In the rows, zero is written as 128.
Named moves, each a turn or a mirror, and the order they were made in; the first pair answered:
J_943:
[115 160 160 135 107 108  96 131 116 124 102 154 156 137 150] -> [110 139 137 174 138  81 127 112 120 148 106 137 119 132 124]
[146 120  78 144 124 138 117 140  97 115 151 134 117 141 142] -> [143 122  77 141 120 145 116 142  95 116 150 138 121 144 144]
[111 133 163  97 104 107 116 174 178 111 129 144 189 119 151] -> [ 98  96 129 156 152  67 161 139 184 154 134 125 129 108 119]
J_693:
[195 141 107 139 132 137 160 102 120 132 137 133  88 133  95] -> [204 149 109 118 118 155 153 115 123 113 135 143 109 135 109]
[153 146 123 119 149 164  97 137  96  88 108 118 133 140 159] -> [141 149 142 122 159 151  89 124  77 115 107 103 120 147 148]
[114 125 123 148 145  87 153 131 152 163 135 117 110 119 113] -> [134 118 100 141 133 108 166 152 174 129 136 134 123 107 124]
J_856:
[121 123 189  74 137 127 124 129  98 115 121 104 138 127 109] -> [141 115 148 102 151 147 133  98  75 112 132 101  93 126 105]
[133 110 157 135 133 118 108 112 101 150 134 121 114 125 111] -> [130 105 146 142 141 110 115 113 112 153 135 123 111 123 107]
[141 108 113 169 178 132 150 100 111 153 148 107  88 120 100] -> [113 112 159 144 171  93 151 149 168 162 134 111 149 124  96]
[134 126 117 156 168 109 127 164 143 131 134 129 126  88 116] -> [131 143 152 126 154 120  95 174 136 123 130 129 152 100 127]
J_825:
[126 142 129  98 114 126 118 140 158 147 111 107 152 125 121] -> [117 133 132 110 128 109 125 126 154 163 113  99 134 125 110]
[146 142 152  73  98 177  86 102  55 125 125 128 128 146 142] -> [137 127 144  61  84 140 124 179 162  96 115 154 181 127 137]
[156 145 115  93  99 175 105 130 102  90 138 150 134 132 151] -> [141 119 104 109 111 118 153 173 186  97 130 152 158 120 131]
[145 123 122 165 122 110 168 126 103 119 148 116 153 114 150] -> [148 126 122 161 121 119 163 122  91 124 147 114 151 110 156]
Now pairs of rows:
Between the rows of a pair lie 2 to 3 moves.
[143 116  84 155 121 153 145 137 148  81 130 160 108 101 131] -> [105 119 130 172 157 108 129  98 106 144 128 122  79 121 108] | J_693 J_693 J_943
[151 120  55 151 122 149 152 136 151 101 135 146 106 116 131] -> [110 153 164 121 132 116  82 103  79 162 135 111 124 154 133] | J_693 J_693 J_693
[114 150 153 149 144  89 128 115 116 175 144  91  86 141 121] -> [118 170 180 101 104 106 112 164 155 138 131 116 152 136 144] | J_943 J_825
[127 151 167 101 128 132 109 133 100 120 122 119 137 134 141] -> [153 141 121 113 123 162 132 137 112  91 124 137 127 120 146] | J_856 J_825
[159 129 104 129 121 174 126 130 131  94 128 138 116 118 133] -> [135 147 156 117 129 152  93 112  93 133 125 114 121 139 135] | J_693 J_693
[141 130 108 128 121 166 127 110  94 119 131 121 110 122 148] -> [119 128 144 107 113 126 132 165 153 121 122 127 163 121 148] | J_825 J_825 J_856
[139 144  54 174 144 157 123  59 130 123 159 142  90 141 108] -> [139 168  98 109  95 166 107 132 185  82 144 174 183 142 134] | J_943 J_825 J_856
[141 151 147  81  96 189  75  93  32 124 125 132 129 140 143] -> [139  92  67 124 107 133 189 177 201  89 114 162 145  92 112] | J_825 J_943 J_693
[152 144 124 110 129 178 103  87  65 129 136 126 109 131 152] -> [157 123  86 142 144 165 135  81  82 131 138 122  78 120 136] | J_943 J_693
[ 78 139 155 103 162  29 159 141 171 131 121 127 130 117  88] -> [ 97 187 191  59 138  97  87  94  72 123 130 123 126 140 120] | J_825 J_943
[128  88 152 191 142 120 131  54 134 157 108  84 110 122 120] -> [149  81 114 199 130 142 147  62 149 125 111  99 106 108 126] | J_825 J_856
[134 100 103 138 129  97 166 134 170 134 121 136 121 106 117] -> [156 122 100 133 118 148 129  84  90 132 132 127  91 121 132] | J_825 J_825 J_943
[125 129 143  93 107 108 130 189 191 111 122 131 189 131 127] -> [106 144 183 113 141 100  88 107  86 176 132  85 135 160 116] | J_693 J_825 J_825
[129 120 147 155 124  93 160 126 126 137 146 124 129 133 110] -> [136 132 164 126 102 108 146 148 132 116 143 135 158 136 124] | J_693 J_856
[114 137 134 113  99 117 142 192 165 117 135 133 177 120 117] -> [112 121 112 133 118 108 166 185 180 121 139 130 156 111 104] | J_943 J_693 J_943
[128  99 153 120 148 101 173 147 153 147 126 123 154 127 114] -> [164 116 127 115 131 171 139 106  84 122 138 125 119 130 136] | J_693 J_856 J_856
[134 131 127  95 119 163  97 121  86  81 134 154 163 104 150] -> [128 128 128  91 111 153 101 141 112  74 127 164 181 101 148] | J_825 J_856
[170 135 130 116  98 202  92  98  59  92 125 136 118 136 168] -> [ 94  90 167 152 142  57 163 162 190 154 102 121 147 124 113] | J_693 J_856 J_856
[ 80  94 123 178 105  86 151 123 149 146  95  61 120 129 117] -> [108 112 116 129  62 133 138 164 173  81  92  96 169 121 153] | J_693 J_943
[132 114 108  79 120 112 129 142 174 122 131 128 152 144 123] -> [134 135 122  65 116 137 102 120 119 124 138 119 140 155 137] | J_943 J_825 J_943
[146 145 132  98 119 207 103 171 148  58 137 181 138 116 190] -> [112 150 187  86 127 159  96 193 169  88 129 172 172 126 183] | J_825 J_856
[117 131 146 122 132 144  90 106  72 147 121 115 116 128 137] -> [125 111 108 155 153 136 121 104  95 148 124 112  88 116 120] | J_943 J_693
[142 117 101 172 115 117 109  97 124 156 164 117 105 155 136] -> [148 116  94 165 109 130 106 100 123 138 165 123 111 152 146] | J_825 J_943
[139 109 120 112 131 140 109  87 109 125 157 150 131 129 114] -> [122 109 143 107 138 116 102  93 116 139 154 142 140 132 108] | J_825 J_693 J_693
[150 150 122 116 108 185  84  97  60 103 129 134 116 123 156] -> [156 140 104 133 123 186  97  87  63  99 135 132  96 118 153] | J_825 J_693 J_856
[132 143 149 108 118 157 107 139 105 117 137 122 162 143 168] -> [135 124 121 120 116 152 135 161 152 103 131 133 170 129 162] | J_856 J_856 J_943
[152 136 113 116 116 178 113 122 103  99 145 138 128 126 133] -> [150 117  82 152 138 152 148 120 128 111 149 130 105 114 114] | J_856 J_825
[ 94 130 129 162 140  85 142 109 102 184 126 116  92 147  76] -> [115 161 157  85  77 131 113 178 140 118 113 158 178 145 119] | J_856 J_693 J_943
[119 119 161 126 126  82 109 188 179 152 119 118 186 114 117] -> [113 108 148 166 160  65 115 140 140 191 129  95 129 116 100] | J_856 J_943 J_856
[138 149 148  89 103 159  87 131  93 129 127 119 166 143 138] -> [115 113 115 156 153  98 137 107 115 174 129  92 110 133  96] | J_693 J_825 J_943
[126  94  86 144 160 123 175 118 155 115 119 114 105 123 138] -> [115 112 123 142 168 125 143  80  99 145 124  97  93 137 140] | J_825 J_856 J_825
[113 136 104 144 116 128 128  98  98 132 123 134 109 121 133] -> [ 93 138 139 132 116  93 122 118 121 149 116 129 135 127 127] | J_856 J_856 J_825
[121 150 157 104  98 131  98 115  83 139 140 134 130 142 148] -> [102 119 135 148 132  77 139 115 119 169 139 120 105 128 117] | J_943 J_856
[154 127  99  89 128 139 125 158 133  96 125 128 152 124 156] -> [126 117 122  98 149  95 138 168 161 124 117 118 157 125 135] | J_943 J_856
[137 111  81 155 134 127 155 122 140 133 132 128 103 117 111] -> [131 141 139 123 122 138 102 103  80 148 134 120 123 142 133] | J_856 J_825 J_825
[135 137 126 118 119 121 131 169 177 104 159 152 191 115 132] -> [150 117  81 153 139 123 159 150 183 104 166 149 153 107 119] | J_856 J_856 J_856
[114 112 123 135 134 105 157 143 139 160 114 131 132 110 130] -> [139 127 115 114 113 158 123 120  95 133 123 136 131 118 152] | J_693 J_856 J_856
[110 107 136 148 171 101 148  82  43 172 147  79 104 132  87] -> [162 138 123  68  91 189 123 153  81  69 143 138 190 128 145] | J_693 J_943
[158 126 117  98 112 148 155 161 143  73 105 159 146 105 159] -> [116 142 197  96 136 102 115 122  79 144 102 117 135 129 144] | J_693 J_693
[151 117  97 146 144 133 160 112 114 107 122 151  95 116 112] -> [136 116 114 137 140 111 176 145 154 107 117 160 127 112 109] | J_825 J_856
[ 78 118 145 170 143  93 123 137 136 169 117 101 140 145 108] -> [100 132 133 166 134 137  95  99  74 161 128 100 116 150 129] | J_856 J_856
[121 153 168 112 123 134  84 114  73 143 130 123 141 145 134] -> [142 150 136 114 112 167  89 110  72 112 134 136 130 137 143] | J_856 J_943
[151 152 142 103  88 127 108 138 143 118 119 166 113 143 122] -> [134 151 159 106  90 100 113 141 147 139 118 163 119 145 112] | J_693 J_825
[131 130 123 109  85 133 117 173 146 108 135 144 174 129 146] -> [148 112  66 154 107 151 144 139 131 108 144 142 117 118 131] | J_856 J_856
[118 122 163 130 165  85 131  88 119 162 107 121 125 179 101] -> [167 143 137  83 112 167 114 117 126  88 114 162 160 171 140] | J_943 J_856 J_825
[125  90 105 116 131  75 185 170 220 118 129 158 157 120 127] -> [114  83 110 131 144  58 189 156 212 143 130 148 141 121 117] | J_693 J_943
[132  96  95 151 117 158 140 121 137 104 114 136  96 128 107] -> [134 117 120 128 104 183 108 118 106  97 116 141 110 139 124] | J_856 J_856 J_856
